In the data rows, 500 means zero.
Here are some points:
386,576,482,495,469,303,410,486,542,498,434,526,635,427,434,581
488,441,552,494,467,514,442,554,544,451,524,425,605,523,444,556
492,587,549,366,619,483,399,416,444,577,603,551,311,563,550,457
545,366,493,535,503,597,482,553,517,511,558,417,478,618,588,499
495,338,376,637,549,645,540,478,526,523,547,455,477,604,578,459
480,591,521,418,536,546,524,330,463,555,538,435,465,596,487,472
503,577,592,506,467,428,333,496,481,616,559,576,506,417,634,494
342,592,497,541,396,369,471,591,558,479,384,552,649,334,414,635
558,500,603,377,583,578,404,367,475,575,677,484,317,585,673,467
480,635,649,423,478,536,495,416,475,555,491,507,475,473,570,467
563,458,543,666,518,616,491,526,539,492,310,033,553,461,628,379
563,458,539,601,342,434,640,637,522,448,367,539,556,433,347,604
421,413,289,604,457,593,640,437,514,453,395,556,408,612,442,509
459,460,574,661,324,419,584,624,629,508,343,508,619,331,435,600
446,499,497,540,490,438,569,612,532,398,381,520,623,468,367,670
489,503,567,469,474,367,538,619,457,382,478,568,581,332,393,587
562,516,565,367,578,568,343,515,482,540,594,535,228,538,609,498
552,373,402,637,415,543,552,614,589,431,443,478,547,555,452,574
391,493,364,572,434,483,551,564,508,342,406,579,501,440,483,694
534,383,509,747,419,665,551,572,554,449,324,453,477,403,595,455
404,488,455,559,479,422,522,497,499,413,480,532,522,434,381,665
549,557,540,390,642,535,520,264,379,560,596,420,475,563,609,424
665,488,567,449,597,501,427,510,494,638,624,577,423,545,586,376
476,557,575,328,525,561,470,388,483,509,610,530,307,563,562,424
553,518,502,466,553,517,540,286,406,587,587,437,519,573,561,427
435,420,509,642,505,554,478,566,667,552,528,329,629,571,667,403
562,639,599,378,589,505,488,484,406,574,604,539,392,542,486,480
421,560,429,492,421,392,628,491,387,378,377,564,589,372,367,571
586,526,587,522,539,550,572,434,365,589,534,430,481,445,436,456
362,341,353,740,506,607,498,523,559,489,483,505,613,475,586,402
385,491,393,657,324,438,530,546,515,384,401,497,741,370,485,515
538,431,473,603,473,583,594,553,557,457,463,532,592,480,495,556
561,605,596,379,485,566,487,427,540,592,582,543,299,554,521,430
535,480,494,566,454,479,584,553,550,416,463,554,570,491,475,576
474,530,475,607,364,343,574,595,552,396,326,533,601,399,298,665
477,628,495,483,472,339,531,563,450,492,392,524,606,446,314,586
532,454,550,470,507,540,394,623,622,498,561,487,501,551,531,529
575,606,687,465,589,377,342,515,482,623,583,488,609,397,580,435
405,619,447,522,545,360,554,544,490,454,402,507,654,497,289,556
374,513,578,573,353,422,558,562,523,360,411,585,668,271,455,570
489,419,507,739,342,615,593,541,568,293,304,463,683,274,537,597
626,441,573,444,652,518,447,547,475,715,635,473,415,543,565,340
510,381,455,575,514,657,518,447,526,469,546,450,501,547,589,497
469,641,690,475,598,529,463,377,490,578,551,501,460,498,602,441
426,389,428,526,534,510,592,475,505,440,451,558,357,516,466,509
425,436,473,645,557,544,531,475,479,640,515,242,634,564,675,273
538,695,580,314,572,291,402,541,464,560,556,489,487,495,421,550
488,550,583,260,528,543,340,428,513,549,605,451,297,608,581,521
477,445,475,543,458,467,498,570,491,346,412,516,589,467,412,614
Here are 24 more points, each followed by its number:
630,441,467,415,611,436,403,532,462,604,620,448,442,553,549,366 0
478,605,514,384,545,373,386,512,582,491,529,515,540,540,435,569 1
368,446,437,571,437,492,626,543,535,276,365,506,558,492,433,616 2
383,443,342,642,467,475,575,617,532,353,413,473,564,486,437,620 3
478,487,434,531,322,461,516,585,559,427,377,564,516,370,437,646 4
452,438,460,634,483,525,571,588,574,382,479,530,561,462,411,598 5
405,509,416,629,409,458,606,562,596,428,272,558,614,502,343,655 6
656,369,488,476,643,628,492,469,506,654,604,414,395,633,622,312 7
508,469,435,486,577,541,484,446,522,502,574,362,496,645,574,424 8
443,430,378,523,479,638,584,433,561,480,481,579,396,522,536,539 9
561,530,604,360,598,566,444,343,438,600,664,455,406,547,589,469 10
456,377,401,588,506,639,596,523,576,511,464,561,432,545,432,463 11
413,344,311,605,439,518,503,571,601,468,404,498,561,582,463,515 12
559,515,527,371,598,477,360,557,394,551,609,507,379,529,504,457 13
367,618,503,563,375,270,492,583,540,476,334,527,783,395,392,550 14
497,369,482,525,506,645,501,484,590,534,567,396,484,613,563,487 15
423,560,495,569,429,366,606,634,504,386,365,554,680,427,294,652 16
437,563,414,730,393,442,577,590,570,363,136,341,727,384,413,542 17
472,380,320,550,398,535,607,485,549,460,419,552,411,529,507,548 18
427,564,421,593,444,367,599,590,474,386,279,544,701,417,315,645 19
482,544,532,430,499,392,444,571,475,473,534,496,508,435,389,548 20
530,371,398,535,516,562,516,544,668,524,479,408,502,644,544,442 21
616,614,515,365,563,453,360,429,491,578,635,485,410,559,608,523 22
389,445,341,603,517,536,614,501,544,436,412,580,457,536,437,476 23
Which of these numbered points is nearest to each point below, ignoring the 3 directions in which the first points spread most? Its number follows each.
306,459,329,599,443,516,701,504,520,397,337,536,494,456,322,600 > 23
364,559,389,608,395,438,650,589,553,434,257,572,566,508,261,622 > 6
398,407,412,567,480,616,540,529,571,416,444,499,463,561,449,615 > 15
523,458,555,580,459,543,513,586,564,401,496,599,466,446,465,617 > 5
450,561,423,443,397,330,504,573,481,392,443,455,639,462,393,619 > 8
559,588,650,325,609,452,369,551,423,584,625,541,451,495,534,454 > 13
455,403,286,566,450,490,597,486,519,423,391,488,535,478,473,546 > 18
571,671,661,318,596,435,491,475,406,573,591,550,432,556,416,422 > 16
376,569,402,599,455,387,620,575,524,449,332,566,586,467,350,607 > 23
544,586,602,308,554,386,232,562,545,540,594,523,418,572,489,571 > 1
602,504,612,366,627,545,400,334,380,626,683,448,444,530,584,451 > 10
422,406,440,525,531,588,530,532,535,506,508,596,377,540,516,464 > 11
506,633,477,416,437,259,501,597,474,439,428,561,652,464,367,603 > 8
425,416,428,583,531,539,443,549,621,459,514,521,487,647,519,516 > 1
378,360,321,666,549,564,609,560,527,515,511,551,492,534,450,413 > 23
595,340,417,473,581,547,497,535,439,648,581,306,495,659,616,356 > 0
391,598,440,470,447,410,555,496,451,406,390,552,563,442,310,600 > 19
584,400,458,566,505,617,523,588,604,574,527,414,474,641,518,483 > 21
413,278,338,584,477,512,552,552,558,509,456,501,471,542,520,464 > 12
575,421,471,520,636,613,496,442,533,596,557,596,433,603,591,389 > 11
568,667,536,314,531,361,358,557,468,527,576,544,416,506,491,600 > 22
539,486,485,456,652,597,476,344,604,600,585,420,332,673,618,430 > 6
452,445,469,576,396,428,625,525,468,366,369,571,580,374,364,659 > 10
598,449,441,438,648,501,427,488,491,525,620,428,461,647,611,387 > 0
531,374,428,593,460,621,578,569,580,511,502,418,513,481,524,587 > 15
564,668,675,292,589,406,403,508,435,562,591,527,411,560,484,478 > 16
551,565,652,309,478,490,364,487,476,567,571,564,222,557,546,533 > 4
391,342,327,655,380,551,629,563,527,416,347,516,516,461,439,659 > 18
445,387,421,576,487,600,500,560,588,368,530,545,523,516,515,547 > 5
355,574,417,557,403,379,589,597,583,363,321,551,552,483,273,631 > 6
433,420,508,594,460,592,486,527,729,496,513,437,562,555,614,537 > 15
530,493,515,520,504,351,521,613,385,431,508,504,622,344,383,542 > 13
447,614,539,744,451,490,596,617,554,342,192,383,699,375,415,510 > 17
485,480,466,572,495,484,631,573,541,409,355,574,651,440,362,581 > 16
490,666,605,302,530,469,438,370,468,555,569,489,360,573,556,484 > 2
486,403,427,679,360,492,641,448,455,403,443,536,586,402,337,605 > 10
579,587,574,335,623,545,438,374,423,617,636,505,297,630,542,424 > 16
557,554,499,406,405,339,509,580,449,437,441,537,626,413,424,622 > 22
406,323,208,551,420,537,579,543,498,435,415,465,537,573,417,490 > 12
415,447,383,602,426,582,615,521,645,372,384,509,482,561,430,597 > 6
545,432,550,574,524,553,461,503,539,640,642,546,565,595,645,309 > 11
500,497,476,550,365,422,615,594,517,460,395,619,556,383,376,589 > 18
466,591,507,417,398,354,538,477,411,462,459,554,499,404,308,565 > 18
302,531,327,534,372,457,586,530,546,336,326,543,557,543,402,572 > 14
478,380,482,551,569,597,441,474,573,632,531,355,593,623,693,361 > 12
526,404,603,575,606,530,387,498,547,707,596,409,573,552,683,277 > 11
568,633,602,302,554,399,366,454,435,519,620,513,510,475,494,433 > 20
559,554,589,363,451,550,400,486,555,568,611,561,226,523,626,506 > 4
615,616,637,502,405,477,437,509,464,482,426,448,461,266,627,525 > 4
586,656,619,354,500,386,394,476,438,504,574,544,475,457,477,546 > 22
441,590,482,525,460,367,546,557,512,388,415,556,647,420,341,639 > 16
365,598,492,554,443,322,500,541,498,501,374,516,758,392,406,540 > 14
360,471,420,531,402,457,572,533,457,257,404,583,563,411,439,652 > 2
327,498,356,626,464,457,617,484,492,265,354,526,576,467,355,606 > 2
382,372,268,631,533,474,616,562,580,471,398,505,590,570,394,533 > 12
575,548,573,308,591,428,220,499,532,555,629,536,392,617,573,473 > 1
449,527,487,471,468,440,484,568,520,474,408,530,443,487,370,609 > 20
398,408,281,632,456,463,639,573,534,349,363,467,575,541,395,540 > 8
507,563,537,439,545,628,476,334,497,595,610,447,336,670,531,441 > 6
416,527,371,573,460,409,577,536,587,477,315,539,555,511,341,552 > 6
577,520,548,387,635,415,380,491,444,588,614,541,434,549,536,437 > 0
460,366,340,635,499,590,595,555,543,412,463,458,489,580,502,555 > 3
550,530,553,435,443,441,537,381,329,523,558,514,540,434,489,498 > 10
514,573,495,456,475,267,485,666,481,428,389,561,659,464,358,595 > 0
502,714,679,363,558,388,364,459,463,610,570,518,580,510,553,385 > 14
634,391,572,521,536,598,511,553,517,449,625,462,456,537,557,503 > 5
528,531,539,386,596,622,445,355,437,534,691,471,382,615,634,489 > 10
649,410,509,509,635,658,485,432,479,643,661,421,395,600,653,288 > 7
573,416,553,431,511,653,422,492,539,568,590,512,250,587,594,490 > 4
517,593,616,278,549,471,368,469,491,483,606,529,355,580,591,501 > 2
426,414,485,691,472,560,487,533,611,528,523,399,682,569,602,458 > 15
596,329,451,569,577,643,550,464,509,632,546,434,479,614,562,353 > 7
626,376,465,584,604,621,523,495,501,586,583,534,469,601,592,341 > 7
396,371,440,677,439,577,429,539,660,539,442,531,552,533,645,441 > 12
566,593,700,377,429,530,358,481,523,430,399,418,367,348,631,483 > 4
453,377,385,631,439,560,578,560,647,449,439,510,539,563,513,564 > 15
559,532,594,402,528,619,519,393,318,546,613,492,391,470,560,373 > 10
481,401,542,531,461,467,518,578,544,391,559,539,510,463,447,640 > 5
561,505,526,356,515,616,444,479,507,503,611,511,308,499,635,491 > 4
462,397,406,537,483,530,440,590,583,482,521,445,525,627,522,571 > 1
506,613,591,310,479,529,405,462,508,509,627,549,252,543,552,500 > 4
534,643,532,419,552,448,582,449,292,468,502,468,511,428,408,430 > 19
264,633,401,655,361,371,584,564,582,397,212,522,735,412,395,534 > 14
435,674,472,366,449,283,495,579,499,449,390,545,572,505,298,577 > 8
495,569,472,586,417,365,615,653,546,414,316,574,573,426,301,640 > 16
494,475,527,600,280,379,499,538,500,507,394,564,654,362,483,538 > 18
450,505,543,583,540,559,557,422,458,696,532,345,539,511,679,285 > 23
494,470,468,522,458,432,560,601,454,352,460,518,614,390,358,559 > 20
492,580,622,391,492,553,306,547,566,591,575,537,428,473,638,499 > 4
470,617,588,462,553,542,461,371,543,655,575,505,463,549,632,407 > 9
651,381,534,469,672,597,465,473,460,656,647,469,373,626,658,311 > 7
573,615,648,306,582,360,404,533,427,537,597,516,466,483,474,524 > 20
556,656,617,353,562,272,443,548,339,507,545,561,453,467,419,505 > 13
423,426,330,530,474,487,562,557,492,436,442,590,520,457,446,566 > 18
391,473,400,657,454,601,541,509,587,401,371,455,544,383,605,498 > 9
430,621,615,405,451,519,525,384,489,595,543,523,491,482,597,448 > 9
513,476,529,349,557,516,415,385,450,577,636,465,315,600,582,430 > 20
576,511,566,388,394,372,477,629,408,480,487,555,531,389,390,546 > 13
569,540,591,342,518,508,433,466,528,519,645,541,271,522,641,502 > 4
404,462,353,592,408,494,570,514,619,432,344,513,445,494,393,627 > 6
581,396,376,523,407,534,511,561,607,450,466,512,515,588,563,515 > 22
540,481,485,447,619,510,538,457,392,619,529,325,521,531,507,397 > 19
531,565,558,515,555,464,336,533,460,626,623,529,548,443,652,438 > 22
316,422,313,599,428,565,597,530,594,403,350,514,524,534,382,579 > 14
419,589,472,423,547,390,465,544,518,442,453,485,563,534,350,587 > 8
465,480,366,688,416,415,700,599,607,431,308,545,655,410,356,609 > 6
613,624,623,325,569,454,447,370,339,534,637,518,418,481,551,418 > 10
336,443,349,595,408,572,694,490,502,428,355,553,475,476,393,549 > 23
454,448,543,647,423,527,559,618,687,519,431,438,648,497,537,473 > 15
315,541,343,554,423,421,584,558,562,399,270,504,550,489,334,555 > 23
470,381,405,553,508,585,546,572,580,525,498,604,443,620,524,468 > 11
387,567,455,748,370,464,631,583,590,426,121,407,707,353,396,541 > 17
546,506,521,444,533,510,621,416,374,523,452,481,467,501,480,457 > 19
571,465,617,526,506,708,393,496,583,478,445,451,346,439,718,436 > 4
